128 stands for zero in the data rows.
A hidden rule labels the rows of this table. It goes by one to three of the table's principal directions, not those with the most spread.
np.array([047, 143, 129, 109, 133, 130, 147, 164, 112, 157, 070, 107, 123, 149, 141, 085, 099, 133, 083, 110, 144, 179, 127, 153, 095, 146, 089, 110]) 2
np.array([161, 136, 119, 154, 108, 106, 172, 150, 089, 158, 097, 133, 146, 116, 073, 141, 173, 125, 147, 143, 145, 130, 143, 136, 106, 120, 105, 144]) 4
np.array([144, 118, 150, 125, 134, 126, 124, 158, 145, 130, 125, 141, 152, 135, 167, 151, 124, 101, 133, 133, 138, 144, 115, 139, 128, 138, 138, 130]) 2
np.array([139, 100, 126, 136, 150, 109, 100, 099, 148, 109, 190, 157, 130, 147, 148, 126, 106, 111, 142, 118, 114, 110, 119, 103, 154, 138, 176, 120]) 3
np.array([119, 141, 088, 117, 119, 157, 128, 131, 107, 124, 102, 099, 115, 121, 101, 119, 133, 150, 118, 144, 135, 133, 134, 146, 133, 123, 114, 127]) 1
np.array([119, 140, 132, 133, 126, 132, 137, 104, 113, 131, 139, 135, 128, 131, 121, 105, 124, 155, 131, 118, 127, 124, 124, 138, 155, 140, 141, 121]) 3
np.array([164, 080, 174, 133, 153, 117, 097, 138, 194, 121, 208, 167, 147, 148, 202, 147, 077, 077, 148, 145, 102, 110, 110, 093, 132, 143, 207, 104]) 3
np.array([110, 144, 104, 093, 127, 162, 117, 109, 121, 108, 109, 105, 112, 112, 115, 112, 128, 144, 115, 129, 128, 136, 114, 142, 117, 111, 096, 125]) 3
np.array([125, 099, 140, 124, 138, 069, 091, 170, 151, 127, 084, 097, 124, 130, 138, 162, 145, 068, 105, 082, 140, 175, 146, 105, 062, 132, 096, 139]) 3
np.array([108, 130, 112, 117, 127, 120, 111, 083, 122, 104, 141, 126, 119, 154, 117, 114, 127, 122, 119, 087, 133, 133, 141, 112, 139, 151, 121, 118]) 2
np.array([144, 113, 148, 129, 129, 123, 113, 133, 151, 115, 143, 141, 147, 138, 148, 138, 126, 095, 136, 116, 132, 126, 120, 113, 118, 145, 142, 115]) 4
np.array([106, 126, 121, 122, 145, 145, 125, 138, 137, 130, 141, 136, 121, 139, 165, 122, 094, 140, 118, 149, 121, 129, 118, 143, 156, 125, 146, 128]) 1
np.array([158, 148, 127, 168, 098, 096, 193, 169, 072, 175, 066, 131, 153, 101, 053, 141, 197, 137, 147, 140, 154, 132, 144, 146, 094, 112, 082, 155]) 1
np.array([107, 134, 148, 119, 130, 147, 135, 128, 127, 150, 135, 117, 125, 124, 137, 084, 091, 154, 120, 135, 117, 140, 113, 143, 130, 142, 158, 096]) 1
np.array([156, 128, 117, 128, 117, 112, 122, 125, 121, 107, 103, 129, 140, 119, 101, 162, 179, 101, 139, 108, 146, 129, 134, 120, 106, 119, 086, 150]) 1
np.array([103, 141, 109, 117, 134, 133, 118, 130, 123, 112, 098, 117, 115, 120, 132, 138, 143, 142, 112, 119, 135, 134, 124, 143, 134, 109, 089, 154]) 3
np.array([130, 139, 106, 112, 127, 149, 115, 129, 117, 112, 102, 109, 126, 112, 122, 134, 145, 142, 124, 129, 140, 141, 116, 154, 138, 119, 111, 138]) 1
np.array([180, 102, 138, 149, 134, 088, 089, 175, 149, 128, 102, 094, 125, 089, 126, 186, 166, 107, 134, 123, 128, 139, 136, 121, 103, 107, 137, 157]) 4
np.array([159, 119, 181, 133, 125, 089, 135, 139, 143, 149, 123, 129, 138, 107, 131, 149, 144, 103, 138, 113, 120, 142, 131, 114, 086, 119, 122, 134]) 3
np.array([149, 144, 142, 113, 119, 167, 149, 096, 129, 119, 155, 152, 138, 111, 126, 118, 128, 146, 151, 156, 116, 100, 104, 135, 138, 110, 128, 122]) 4
np.array([128, 148, 102, 124, 116, 150, 138, 121, 103, 132, 105, 100, 109, 099, 086, 117, 144, 167, 125, 145, 125, 122, 132, 144, 128, 106, 110, 135]) 1
np.array([058, 133, 090, 094, 147, 147, 105, 097, 133, 085, 134, 145, 118, 182, 169, 112, 098, 116, 098, 100, 141, 140, 122, 129, 156, 146, 097, 127]) 1
np.array([066, 134, 095, 114, 135, 107, 133, 172, 100, 143, 056, 107, 129, 160, 129, 118, 128, 109, 088, 101, 163, 191, 139, 154, 100, 146, 074, 134]) 4
np.array([092, 162, 088, 098, 116, 196, 143, 120, 103, 128, 102, 096, 106, 120, 113, 095, 109, 179, 107, 163, 129, 130, 126, 164, 148, 119, 109, 116]) 1
np.array([141, 125, 147, 123, 135, 119, 137, 161, 130, 145, 108, 132, 143, 114, 143, 141, 132, 116, 132, 140, 134, 151, 112, 146, 108, 117, 121, 136]) 3
np.array([108, 136, 129, 102, 126, 142, 124, 127, 139, 126, 114, 109, 111, 130, 140, 131, 113, 123, 108, 131, 122, 141, 139, 127, 110, 119, 102, 127]) 3
np.array([145, 125, 134, 147, 124, 130, 118, 122, 136, 114, 142, 135, 133, 119, 125, 138, 144, 135, 141, 123, 126, 101, 123, 119, 145, 129, 143, 132]) 1
np.array([116, 167, 103, 110, 110, 168, 146, 129, 089, 137, 072, 085, 110, 089, 087, 112, 151, 183, 116, 145, 135, 142, 125, 172, 129, 104, 089, 138]) 1
np.array([138, 142, 142, 143, 118, 124, 158, 154, 099, 168, 095, 112, 136, 097, 096, 110, 143, 159, 133, 141, 132, 145, 121, 158, 116, 123, 132, 125]) 1
np.array([169, 130, 140, 113, 125, 173, 103, 083, 160, 085, 179, 140, 125, 107, 150, 146, 127, 141, 152, 147, 107, 082, 108, 119, 166, 112, 156, 129]) 3
np.array([135, 109, 129, 135, 136, 106, 103, 142, 147, 122, 132, 120, 123, 133, 142, 149, 127, 106, 123, 117, 126, 132, 138, 112, 121, 131, 139, 133]) 1
np.array([152, 161, 127, 133, 105, 172, 193, 142, 092, 171, 113, 128, 129, 089, 093, 117, 134, 182, 146, 202, 119, 109, 124, 166, 137, 093, 124, 135]) 3
np.array([179, 119, 159, 125, 133, 134, 123, 107, 154, 116, 177, 155, 138, 111, 153, 154, 126, 121, 158, 149, 108, 101, 112, 118, 144, 110, 158, 136]) 3
np.array([135, 110, 141, 137, 148, 116, 094, 127, 150, 120, 155, 126, 121, 118, 155, 130, 114, 137, 131, 118, 114, 124, 113, 126, 151, 128, 172, 128]) 4
np.array([147, 110, 136, 151, 135, 123, 085, 057, 156, 092, 217, 141, 111, 141, 137, 120, 108, 144, 145, 100, 100, 077, 135, 086, 191, 154, 206, 110]) 4
np.array([119, 139, 128, 147, 118, 143, 141, 085, 127, 115, 170, 155, 125, 145, 122, 110, 121, 150, 138, 126, 118, 080, 136, 107, 167, 140, 145, 120]) 2
np.array([099, 156, 105, 089, 133, 163, 122, 138, 114, 107, 072, 111, 123, 114, 145, 138, 144, 147, 108, 129, 149, 158, 105, 175, 136, 105, 068, 155]) 3
np.array([070, 112, 146, 103, 148, 160, 105, 108, 169, 127, 184, 128, 110, 161, 180, 064, 033, 130, 102, 130, 097, 124, 113, 107, 130, 158, 185, 066]) 1
np.array([133, 148, 131, 133, 119, 135, 184, 151, 091, 169, 103, 142, 146, 116, 106, 114, 137, 150, 139, 163, 137, 139, 119, 164, 124, 116, 114, 134]) 4
np.array([163, 126, 154, 137, 126, 136, 118, 054, 155, 091, 209, 170, 126, 123, 137, 137, 130, 138, 161, 122, 099, 062, 122, 090, 170, 119, 159, 132]) 2
np.array([129, 126, 162, 122, 124, 115, 137, 118, 144, 135, 140, 138, 131, 136, 143, 133, 119, 108, 127, 117, 119, 130, 138, 109, 109, 133, 122, 123]) 4
np.array([159, 161, 108, 108, 107, 170, 141, 058, 099, 104, 143, 126, 118, 097, 079, 119, 157, 173, 152, 142, 120, 099, 122, 140, 156, 104, 112, 136]) 2
np.array([166, 114, 150, 139, 126, 132, 154, 135, 139, 142, 171, 169, 157, 136, 139, 132, 114, 105, 158, 164, 120, 106, 117, 117, 125, 130, 161, 114]) 1
np.array([139, 115, 106, 117, 133, 126, 106, 101, 139, 099, 153, 135, 122, 141, 128, 142, 128, 106, 133, 123, 125, 117, 134, 108, 132, 126, 127, 132]) 2
np.array([079, 122, 125, 106, 142, 128, 103, 114, 145, 110, 135, 127, 120, 165, 163, 109, 095, 111, 102, 095, 131, 147, 128, 118, 131, 154, 125, 110]) 2
np.array([104, 150, 078, 124, 121, 132, 144, 110, 087, 120, 098, 123, 116, 134, 088, 122, 154, 149, 119, 123, 145, 132, 141, 143, 140, 118, 081, 150]) 4
np.array([165, 147, 143, 140, 103, 134, 174, 118, 100, 148, 123, 142, 148, 105, 081, 122, 161, 144, 156, 146, 131, 112, 126, 136, 118, 119, 117, 128]) 1
np.array([168, 144, 128, 123, 096, 138, 157, 123, 117, 131, 107, 120, 131, 108, 086, 157, 169, 116, 142, 148, 130, 113, 152, 115, 093, 106, 083, 142]) 1
np.array([094, 127, 109, 126, 136, 124, 098, 091, 133, 100, 142, 119, 105, 141, 126, 112, 121, 140, 112, 092, 123, 118, 136, 110, 146, 138, 127, 125]) 1
np.array([078, 163, 110, 113, 127, 159, 165, 119, 098, 138, 106, 139, 120, 139, 133, 104, 117, 168, 111, 144, 136, 134, 124, 163, 155, 118, 090, 140]) 4
np.array([131, 091, 165, 142, 155, 124, 103, 118, 185, 109, 220, 188, 149, 177, 214, 132, 070, 091, 142, 129, 111, 097, 110, 095, 171, 162, 206, 104]) 3
np.array([184, 124, 131, 134, 109, 135, 143, 140, 123, 133, 124, 126, 147, 105, 092, 145, 158, 111, 154, 153, 131, 116, 128, 122, 099, 117, 128, 125]) 4
np.array([170, 124, 154, 153, 119, 105, 150, 157, 118, 161, 118, 129, 145, 106, 112, 145, 149, 127, 147, 142, 130, 135, 131, 136, 116, 124, 144, 135]) 1
np.array([140, 137, 120, 143, 124, 116, 131, 139, 109, 135, 102, 115, 124, 109, 113, 149, 159, 148, 130, 126, 136, 133, 135, 146, 144, 115, 117, 156]) 1
np.array([163, 120, 134, 143, 128, 120, 116, 094, 136, 103, 170, 157, 141, 132, 128, 142, 145, 121, 155, 116, 126, 098, 121, 112, 159, 134, 153, 133]) 2
np.array([063, 167, 065, 109, 129, 165, 160, 106, 065, 135, 096, 121, 112, 138, 093, 070, 119, 190, 107, 139, 144, 145, 118, 179, 163, 124, 094, 129]) 3
np.array([132, 116, 122, 129, 131, 099, 121, 132, 123, 140, 120, 109, 117, 124, 106, 126, 131, 116, 123, 116, 125, 145, 143, 116, 100, 127, 127, 126]) 1
np.array([151, 133, 129, 115, 122, 137, 119, 099, 129, 112, 138, 121, 123, 113, 117, 135, 140, 134, 138, 125, 122, 122, 127, 126, 133, 119, 126, 131]) 3
np.array([168, 118, 115, 139, 119, 116, 099, 075, 139, 082, 167, 140, 126, 130, 104, 155, 162, 110, 151, 101, 125, 087, 142, 087, 144, 131, 133, 138]) 2
np.array([042, 122, 116, 089, 158, 154, 083, 133, 163, 100, 126, 118, 108, 171, 206, 104, 064, 120, 079, 105, 129, 156, 113, 134, 142, 150, 124, 109]) 1
np.array([110, 128, 122, 140, 130, 112, 121, 111, 125, 127, 137, 122, 113, 139, 121, 119, 124, 139, 119, 107, 124, 123, 144, 115, 142, 139, 136, 128]) 1
np.array([118, 110, 163, 131, 135, 115, 148, 150, 146, 153, 151, 161, 154, 163, 164, 114, 089, 090, 129, 133, 127, 139, 122, 116, 108, 155, 152, 100]) 1
np.array([106, 150, 110, 129, 125, 149, 131, 132, 103, 141, 099, 092, 105, 104, 112, 108, 128, 185, 113, 137, 127, 136, 128, 162, 154, 119, 129, 133]) 4
np.array([047, 119, 146, 147, 146, 113, 147, 160, 141, 168, 140, 144, 119, 178, 175, 084, 058, 131, 093, 125, 119, 136, 139, 118, 133, 161, 155, 101]) 3
np.array([195, 114, 151, 155, 123, 123, 112, 088, 146, 107, 193, 152, 138, 106, 118, 146, 147, 134, 171, 131, 107, 074, 120, 101, 160, 124, 183, 128]) 1
np.array([171, 121, 153, 126, 123, 132, 140, 148, 136, 144, 132, 133, 148, 110, 132, 142, 131, 113, 148, 154, 125, 132, 116, 135, 110, 121, 144, 122]) 3
np.array([085, 158, 102, 089, 117, 189, 141, 151, 118, 124, 074, 101, 120, 125, 136, 116, 118, 145, 099, 155, 142, 146, 120, 163, 116, 117, 076, 125]) 4
np.array([182, 103, 175, 143, 123, 110, 127, 159, 166, 138, 147, 141, 149, 118, 150, 168, 132, 082, 149, 144, 118, 116, 132, 100, 096, 126, 151, 126]) 2
np.array([117, 125, 125, 156, 129, 093, 152, 169, 107, 159, 095, 133, 137, 132, 112, 131, 144, 123, 124, 126, 142, 142, 138, 135, 111, 128, 112, 142]) 3
np.array([151, 104, 133, 133, 134, 105, 082, 087, 164, 076, 173, 149, 131, 145, 143, 157, 143, 088, 142, 085, 124, 100, 132, 081, 137, 140, 140, 133]) 4
np.array([140, 118, 093, 171, 124, 051, 111, 150, 092, 134, 070, 089, 113, 107, 056, 157, 201, 127, 123, 078, 150, 146, 163, 118, 105, 120, 096, 169]) 4
np.array([157, 164, 117, 147, 101, 107, 164, 159, 064, 164, 034, 081, 124, 063, 045, 147, 212, 175, 133, 128, 150, 155, 141, 173, 105, 092, 070, 173]) 4
np.array([093, 127, 112, 122, 142, 115, 109, 168, 126, 133, 081, 100, 117, 136, 153, 141, 124, 126, 097, 114, 144, 170, 134, 151, 128, 130, 108, 145]) 4
np.array([094, 137, 143, 110, 145, 143, 125, 148, 136, 133, 111, 130, 129, 129, 177, 122, 104, 141, 111, 130, 132, 154, 104, 161, 142, 125, 122, 134]) 1
np.array([121, 115, 128, 101, 146, 134, 083, 083, 158, 073, 166, 152, 133, 151, 169, 132, 118, 101, 129, 092, 129, 123, 105, 112, 148, 140, 132, 123]) 4
np.array([075, 151, 069, 079, 124, 175, 115, 079, 107, 089, 115, 108, 108, 153, 109, 090, 115, 140, 102, 112, 141, 141, 128, 137, 135, 138, 085, 111]) 1
np.array([065, 139, 121, 102, 140, 148, 139, 149, 125, 140, 103, 126, 124, 154, 163, 100, 089, 132, 096, 132, 136, 161, 120, 153, 124, 138, 107, 116]) 2
Which label does each new row get?
np.array([111, 118, 119, 154, 132, 083, 102, 104, 123, 106, 135, 134, 127, 155, 117, 127, 148, 118, 123, 064, 141, 125, 144, 103, 147, 159, 131, 133]) ~ 3
np.array([187, 107, 165, 164, 121, 088, 103, 125, 147, 116, 146, 133, 148, 107, 115, 158, 170, 107, 158, 094, 128, 108, 127, 099, 123, 139, 160, 131]) ~ 1
np.array([118, 132, 132, 102, 132, 162, 120, 099, 142, 107, 155, 141, 130, 132, 146, 106, 104, 132, 130, 133, 119, 117, 104, 127, 136, 129, 136, 108]) ~ 2
np.array([065, 099, 114, 081, 166, 121, 053, 107, 185, 070, 152, 129, 108, 187, 213, 138, 076, 071, 086, 075, 128, 156, 128, 098, 129, 152, 118, 120]) ~ 2
np.array([177, 149, 159, 123, 111, 177, 163, 127, 129, 140, 140, 141, 142, 080, 123, 132, 137, 161, 160, 186, 111, 095, 101, 150, 134, 094, 137, 129]) ~ 3
np.array([152, 130, 137, 146, 121, 093, 152, 172, 101, 155, 079, 130, 156, 117, 108, 152, 172, 113, 138, 121, 156, 160, 128, 152, 106, 127, 103, 150]) ~ 2
np.array([157, 158, 103, 109, 116, 158, 152, 138, 097, 124, 082, 122, 133, 092, 108, 162, 175, 150, 140, 165, 144, 135, 117, 173, 135, 084, 074, 170]) ~ 2
np.array([121, 136, 133, 119, 129, 171, 138, 083, 140, 109, 188, 167, 132, 146, 152, 102, 093, 146, 142, 149, 112, 087, 110, 121, 170, 135, 157, 107]) ~ 4
np.array([147, 114, 152, 127, 134, 123, 132, 170, 146, 148, 124, 130, 140, 123, 157, 149, 115, 105, 131, 153, 124, 141, 124, 133, 108, 123, 141, 128]) ~ 3
np.array([050, 155, 100, 104, 138, 154, 141, 110, 111, 124, 112, 131, 106, 156, 146, 095, 099, 160, 095, 124, 132, 138, 129, 149, 154, 128, 091, 132]) ~ 2
np.array([189, 070, 184, 167, 147, 079, 079, 116, 194, 118, 225, 155, 138, 134, 169, 153, 103, 084, 159, 111, 094, 089, 129, 064, 138, 151, 232, 107]) ~ 4
np.array([164, 141, 140, 143, 109, 138, 149, 122, 114, 141, 128, 123, 132, 099, 098, 132, 151, 154, 148, 146, 123, 110, 131, 136, 137, 118, 139, 131]) ~ 1
np.array([150, 121, 124, 113, 135, 149, 102, 141, 140, 125, 128, 097, 117, 099, 137, 135, 117, 140, 128, 151, 117, 138, 114, 145, 131, 114, 155, 123]) ~ 4
np.array([169, 095, 132, 123, 143, 096, 079, 148, 159, 105, 125, 114, 132, 113, 143, 177, 149, 080, 134, 112, 130, 144, 124, 112, 100, 117, 131, 144]) ~ 1
np.array([069, 142, 110, 077, 138, 175, 111, 079, 139, 096, 145, 125, 105, 144, 148, 082, 084, 143, 104, 120, 115, 127, 109, 127, 132, 128, 110, 103]) ~ 4
np.array([137, 108, 148, 139, 139, 100, 132, 200, 139, 164, 099, 118, 138, 120, 153, 152, 122, 104, 121, 146, 132, 160, 128, 140, 097, 122, 135, 137]) ~ 1
np.array([078, 140, 076, 124, 128, 131, 104, 084, 109, 096, 123, 110, 098, 154, 105, 107, 130, 149, 104, 087, 136, 123, 149, 118, 158, 145, 108, 130]) ~ 3
np.array([116, 122, 116, 118, 142, 147, 096, 111, 145, 115, 155, 110, 102, 128, 151, 119, 094, 150, 117, 135, 110, 122, 126, 129, 162, 128, 163, 120]) ~ 4
np.array([107, 099, 128, 148, 148, 062, 098, 192, 134, 153, 081, 091, 116, 128, 135, 146, 133, 101, 100, 096, 138, 176, 147, 123, 088, 133, 124, 142]) ~ 4
np.array([061, 140, 079, 076, 146, 171, 082, 048, 140, 063, 159, 123, 088, 162, 154, 099, 091, 145, 097, 098, 119, 120, 124, 118, 170, 133, 107, 121]) ~ 2
np.array([195, 131, 157, 143, 104, 141, 156, 117, 130, 138, 153, 142, 144, 095, 096, 140, 151, 131, 167, 162, 113, 090, 126, 115, 116, 111, 145, 123]) ~ 2
np.array([102, 163, 122, 082, 116, 208, 142, 093, 129, 113, 132, 117, 111, 116, 136, 096, 099, 168, 117, 162, 114, 113, 111, 148, 139, 111, 108, 110]) ~ 2
np.array([100, 121, 083, 132, 136, 105, 099, 154, 115, 120, 081, 091, 110, 133, 111, 139, 146, 122, 101, 103, 147, 156, 146, 133, 117, 129, 101, 145]) ~ 1
np.array([110, 140, 118, 133, 129, 148, 157, 127, 111, 138, 139, 156, 139, 148, 137, 108, 111, 146, 132, 150, 134, 120, 119, 147, 160, 137, 137, 123]) ~ 2
np.array([146, 123, 144, 131, 129, 114, 119, 108, 140, 122, 150, 133, 124, 127, 136, 143, 130, 123, 135, 118, 118, 121, 136, 114, 138, 128, 140, 134]) ~ 3
np.array([111, 115, 122, 154, 133, 094, 142, 138, 121, 145, 138, 148, 132, 161, 126, 124, 119, 112, 125, 120, 132, 126, 148, 111, 130, 146, 137, 128]) ~ 2
np.array([141, 086, 128, 146, 139, 107, 070, 131, 171, 111, 168, 104, 109, 136, 140, 133, 103, 101, 123, 111, 108, 111, 144, 080, 121, 149, 189, 103]) ~ 4
np.array([115, 148, 092, 126, 114, 156, 158, 138, 092, 139, 096, 118, 129, 115, 080, 100, 142, 153, 127, 154, 138, 124, 122, 148, 114, 116, 100, 123]) ~ 2
np.array([093, 136, 095, 084, 140, 180, 114, 082, 134, 100, 157, 125, 103, 132, 132, 087, 087, 150, 116, 147, 109, 115, 108, 130, 138, 114, 125, 107]) ~ 3
np.array([122, 151, 106, 119, 113, 130, 167, 174, 088, 150, 049, 117, 144, 116, 097, 141, 168, 123, 121, 143, 160, 163, 130, 165, 090, 109, 056, 153]) ~ 1
np.array([153, 137, 167, 133, 119, 134, 144, 112, 148, 126, 151, 151, 131, 112, 144, 152, 137, 133, 145, 141, 111, 094, 129, 114, 135, 108, 124, 143]) ~ 2
np.array([101, 114, 101, 151, 143, 106, 111, 130, 116, 133, 136, 119, 116, 141, 113, 098, 115, 143, 119, 111, 128, 130, 131, 124, 144, 146, 160, 117]) ~ 4
np.array([067, 122, 102, 117, 143, 114, 126, 154, 121, 132, 100, 129, 128, 172, 147, 111, 106, 103, 096, 108, 149, 165, 133, 133, 113, 149, 101, 122]) ~ 4
np.array([087, 136, 079, 131, 130, 138, 133, 139, 104, 133, 106, 112, 109, 147, 115, 113, 118, 148, 105, 135, 138, 135, 145, 140, 146, 133, 116, 132]) ~ 1
np.array([114, 119, 115, 120, 135, 118, 097, 100, 143, 104, 142, 114, 103, 133, 126, 128, 123, 123, 116, 103, 116, 120, 142, 101, 126, 126, 125, 128]) ~ 1
np.array([102, 154, 097, 115, 119, 157, 152, 123, 100, 123, 099, 130, 128, 128, 103, 111, 142, 148, 122, 139, 142, 125, 121, 148, 128, 116, 083, 135]) ~ 1
np.array([070, 136, 066, 093, 140, 166, 111, 116, 118, 101, 118, 117, 111, 164, 141, 104, 097, 133, 098, 131, 141, 145, 126, 144, 149, 138, 107, 119]) ~ 2
np.array([111, 087, 155, 113, 158, 115, 056, 114, 202, 095, 188, 124, 109, 163, 211, 140, 066, 085, 108, 097, 103, 129, 133, 082, 137, 155, 182, 104]) ~ 4
